B =
[[ -8.83  -0.18 -10.16  -9.28  -9.29  -7.57   1.36  -8.68 -17.08   5.69
  -12.13  -8.54   2.79   5.44  14.86]
 [  3.43  -6.82  -5.19  -7.87  -0.31  -0.26  -3.45   3.09  -6.33  -1.10
   -5.91  -1.50  -7.89  -4.77   3.60]
 [ -3.30  -2.49   0.14  -2.48  -5.34  -2.19  -1.93  -3.47   7.04 -16.97
   -4.21   2.42  -2.61 -11.04   4.34]
 [ -4.24  -1.43  -0.60  -2.58  -1.23  -3.18   3.45   0.78   1.63 -10.78
   -7.64  -1.15 -13.66   4.23   2.23]
 [ -3.01  -4.65  -4.36  -0.66  -4.59  -2.34  -0.40   0.13   2.52  -5.56
    5.63  -5.20   2.78 -11.00   1.23]
 [ -2.45  -3.11  -3.37   1.26  -6.96 -12.98  -7.36  -4.60  -9.86 -15.35
  -13.87  11.85   5.85 -12.56   6.80]
 [ -9.48  -4.65 -10.64  -3.28 -11.25 -11.89  -0.08  -3.35  -7.92 -12.32
   -5.66   2.34  -0.07  -8.22   8.89]
 [ -1.00  -2.07  -3.56  -0.33   1.81  -7.37   1.57   2.09  -4.47  -3.33
   -2.90  -1.25  -6.43   1.76   0.75]
 [  1.43   3.78  -0.65   3.08   3.08  -8.30   1.05  -3.51  -8.66   7.86
   -1.93 -11.16  12.57  -1.40  10.92]
 [ -8.34   2.43  -3.56 -10.41  -6.82  -0.46   0.45 -11.01  -0.78  -2.78
   -8.52  -7.32  -3.47   4.06   9.62]
 [ -1.92   2.93  -3.20  -5.26   0.40  -1.69  -6.07 -10.48 -10.94  16.46
   -1.13  -9.50   2.82   5.70  -9.35]
 [ -4.54  -6.53  -3.05   2.77  -8.08  -5.79  -3.83  -2.26  -6.67  -5.82
   -3.66   4.86   9.89  -7.88  -3.29]
 [ -9.00   0.17  -4.24  -9.50  -9.99   1.97  -0.70 -10.19   8.54  -8.39
    3.04 -10.67  -7.53 -10.37  -0.19]]
The entry just left of 2.09 is 1.57
The entry just left of the largest entry -> -10.94
The entry just left of 1.63? 0.78
The entry just right of the centre entry? -7.92
The entry just right of -2.58 -> -1.23
The entry just right of the smallest entry: 5.69
The entry just left of 3.04 is -8.39
The entry just left of -4.77 -> -7.89
The entry just left of -1.25? -2.90
The entry just left of -13.87? -15.35
The entry just right of 2.43? -3.56
The entry at the centre? -3.35
The entry just right of -4.77 -> 3.60
The maximum? 16.46
The entry just left of -10.16? -0.18
The minimum? -17.08
The entry just left of 1.26: -3.37
The median of all entries? -3.11
The entry just left of 0.78? 3.45

Questions about the array below.
1) Report the third entry on the main diagonal.
2) Report the smallest entry in the last column.
3) Report the entry in the top-right corner.
4) Report the 1st entry in reading order.
5) Report the entry just left of 38.6.
6) Report the entry just left of -9.3.
7) Report the second largest entry.
8) Report the second entry on the diagonal from the top-right corner.
[[ 31.9 -50.6 -14.5 -24.6 -13.4  33.0  18.5  13.6]
 [-43.9   9.3  -7.9 -13.5 -26.0  40.5 -19.9  15.6]
 [-28.7  27.6  16.0  15.9  14.3  33.8  -6.2   0.3]
 [  1.3 -17.5 -43.5  40.0  31.5  -7.3  21.4 -16.0]
 [  8.1 -12.3  38.6 -27.9  -7.0  -5.6 -18.5   1.9]
 [ 29.9  29.2  27.9  17.7 -26.3  -4.0 -37.7  -9.0]
 [ 37.0  36.2 -22.8  32.6 -11.0  22.0  10.8  22.5]
 [-25.7 -44.7  23.2  -8.2  33.1 -18.7 -35.7 -18.1]
 [ -6.0  21.5 -34.0 -30.8  31.6 -26.0 -36.4   3.1]
 [ -6.9  -4.1 -19.1   6.2 -47.1 -19.9  -0.8 -51.3]
 [-21.8   9.9  -3.7  -9.3 -24.8 -41.3  29.3  44.5]
 [  7.5 -10.5  41.2  28.3  -6.8 -25.1  29.0 -18.0]]
1) 16.0
2) -51.3
3) 13.6
4) 31.9
5) -12.3
6) -3.7
7) 41.2
8) -19.9
